Families of rows that turns and mirrors carry onto each other, the same ones carrying the whole set onto itself: the rest of each named row's family, in list order
4 families of 8 rows
Rogo: [-44.0 -15.3   6.2 -26.7 -30.8  44.8 -13.0   8.5  -3.2  39.1  33.2  35.8
  -1.1  14.4]
Lefem: [ -3.8  38.1  10.0 -41.8 -13.9  27.8  -7.6 -22.6 -21.1 -24.9  50.0  24.5
  17.7  34.8]
zozu: [  3.4  17.9  -1.4 -52.1  22.4 -15.2 -21.6 -35.2  24.4 -10.6  42.8   2.4
  13.8   6.2]
buko: [-13.3   7.7  42.3 -49.3 -20.4  37.3 -20.4   4.6 -27.5 -22.1  17.1   4.9
  13.9  21.8]
pubo: [ -1.6   8.8   7.2 -50.3  28.6 -12.8 -24.7 -35.6  29.6  -7.3  48.0   8.0
   9.9   1.3]
soliv: [-11.8 -46.6  21.0 -27.1  -3.4 -11.8   8.3  -5.8 -32.9  28.9  12.1  11.9
 -12.7  -9.4]
kuge: [-50.3 -13.8  10.4 -26.2 -40.4  33.3  -3.7   0.9  -8.2  40.1  33.9  34.1
  -4.4  10.3]
Mide: [-24.0   8.3 -13.7 -25.5 -19.8  35.1   0.9 -24.9  -4.5  34.8  66.9  47.9
  -0.8  22.2]
Fipo: [  0.8 -23.9  -3.2 -32.0  15.3 -25.9  19.3 -48.2 -21.9  25.5  41.3  27.4
   6.1   3.3]
sop: [-19.5  -8.5  21.5 -53.5  14.2  -9.3 -36.3   2.2  23.1  -6.3   8.4  -9.5
  11.6  -3.1]
bupir: [ -0.7  31.6  26.3 -40.0  -6.4  26.9  -7.7 -20.9 -25.0 -30.5  55.1  28.8
  14.8  36.4]
gug: [-17.3 -39.7  26.1 -29.1   1.4 -21.6   6.4 -16.1 -29.9  35.3   6.0  13.2
  -0.8 -12.5]
zad: [-28.2   4.7 -22.0 -24.7 -29.5  21.2   8.3 -26.1 -12.3  29.6  61.3  48.7
  -4.6  20.8]
gapad: [-23.3  14.0  32.5 -40.3 -21.7  35.4 -23.6  12.9 -24.0 -22.1  17.8  14.4
  16.0  27.4]
vemat: [-26.1  18.2  44.6 -42.3 -14.8  34.1 -22.1  19.3 -24.3 -11.3  21.5  16.8
  13.7  23.7]
tuno: [-48.4 -18.3  -1.0 -25.6 -37.0  28.5  -7.7   8.0 -15.0  31.8  28.1  38.7
  -8.7  10.5]
rar: [-18.6 -42.7  11.8 -33.0   1.6 -23.5  -1.5  -4.4 -27.1  30.8   3.7  14.1
  -5.2  -9.4]
Pofel: [  1.4 -18.9  -8.5 -32.0   9.4 -34.1  13.6 -41.4 -24.2  26.3  36.8  24.9
  -3.1   0.3]
Bomot: [-18.5  -2.6  27.7 -45.2  14.4  -5.3 -32.7  -3.2  29.4   2.1  13.4  -9.6
  11.9  -9.9]
Pudep: [  0.6 -26.6   3.7 -34.5  15.2 -27.1  12.4 -45.5 -30.8  26.7  41.5  31.1
  -1.6   0.4]
sosez: [  6.0  34.8  20.6 -51.9 -10.2  29.6  -3.8 -29.7 -26.2 -24.9  51.3  17.1
  13.5  26.3]
tonu: [-54.1 -14.7  10.7 -34.7 -32.9  32.1  -4.6   7.7 -12.6  37.9  28.8  36.1
 -11.9   3.5]
kesof: [ -3.3  31.8  17.8 -39.9 -11.9  24.4   1.3 -23.9 -17.9 -22.2  57.7  27.0
  20.8  41.4]
tane: [-35.3  -0.5 -10.0 -29.3 -27.0  24.4   3.7 -28.4  -5.3  28.9  68.5  51.5
 -10.0  20.8]
keler: [-32.2   1.2 -15.7 -30.9 -27.9  22.8  16.3 -33.9  -6.6  26.9  67.5  45.0
  -4.3  21.7]
vobis: [-18.9  20.4  47.0 -34.8 -19.7  35.5 -16.4   7.9 -25.0 -16.3  20.5  11.6
  17.4  23.9]
gugo: [-19.5  -1.9  29.4 -49.8  17.2  -4.5 -30.8   4.0  25.4  -3.4  11.8  -6.2
   5.7 -12.7]
pava: [-14.9 -12.5  25.9 -52.3  16.4  -9.8 -36.4   1.0  29.4  13.6  17.1  -7.4
  10.1  -0.3]
let: [-20.0 -37.4  21.8 -33.5   8.8 -16.0   1.0  -4.7 -28.6  36.0   3.5  18.3
  -2.0 -14.3]
gul: [  1.9  10.7   5.6 -49.4  22.8 -11.4 -10.7 -37.6  29.9 -13.4  49.1   1.9
  10.6   5.5]
gubu: [  6.2  11.0   3.3 -53.5  22.9 -15.3 -21.1 -32.4  29.0  11.4  50.4   3.6
  11.7   8.5]
Bunun: [  7.8 -21.1   1.1 -29.6   5.0 -20.3  21.9 -41.7 -31.9  25.6  44.2  24.7
 -12.8  -2.8]

Which other rows belong to the same family as Pudep? pubo, kuge, bupir, gug, Bomot, tane, vobis
Which other rows belong to the same family as gubu? Rogo, buko, soliv, Mide, sosez, pava, Bunun
Which other rows belong to the same family as gul? Fipo, vemat, tonu, kesof, keler, gugo, let

Families of rows that turns and mirrors carry onto each other, the same ones carrying the whole set onto itself: the rest of each named row's family, in list order
3 families of 5 rows
fiso: [  3.5   0.9  -3.0 -25.3   8.6 -38.1 -36.7  55.4 -10.9]
Lunol: [  2.8   4.2 -18.6 -21.9  10.7 -33.7 -28.3  58.5  -9.7]
vumaf: [  1.5  53.0 -14.8   1.0   1.0  -6.4   2.2  22.9 -27.7]
sep: [-44.2  41.1  22.2 -23.8 -16.2  14.0 -24.8  51.3 -19.0]
fidin: [ 11.5 -11.8  -6.6  16.1   5.8  26.5 -41.2  66.7 -19.2]
Ros: [-44.7  39.1  26.2 -10.8 -21.5  19.3 -19.1  53.9 -24.8]
zanev: [ -0.4  -7.5  -1.6  21.5 -11.6  34.4 -41.2  69.5 -17.8]
Tis: [  2.6  13.4  46.7  25.7 -33.2  -5.9 -11.3  47.2 -30.7]
bobi: [  6.4   5.9  55.7  17.9 -19.1  -5.3 -16.3  40.5 -34.1]
desus: [  0.9  -8.1 -11.2 -10.8  -0.4 -39.2 -33.3  56.0  -9.1]
lem: [ -1.8  -1.5  53.8  19.8 -20.7  -1.2 -17.5  50.6 -30.5]
pavit: [  8.3  41.8 -29.7  10.8  -4.0  -2.9  -4.3  28.1 -29.1]
dof: [ 13.3  51.6 -20.1   1.6   5.7  -0.2  -7.4  23.3 -27.7]
Roru: [  7.0  -5.4   0.7  11.8   2.5  37.2 -46.6  65.8 -19.2]
bemug: [-41.9  39.9  10.7 -24.1 -27.3   7.4 -17.6  53.2 -23.1]

Which other rows belong to the same family as fidin? Lunol, vumaf, Ros, lem
Which other rows belong to the same family as desus? zanev, Tis, pavit, bemug

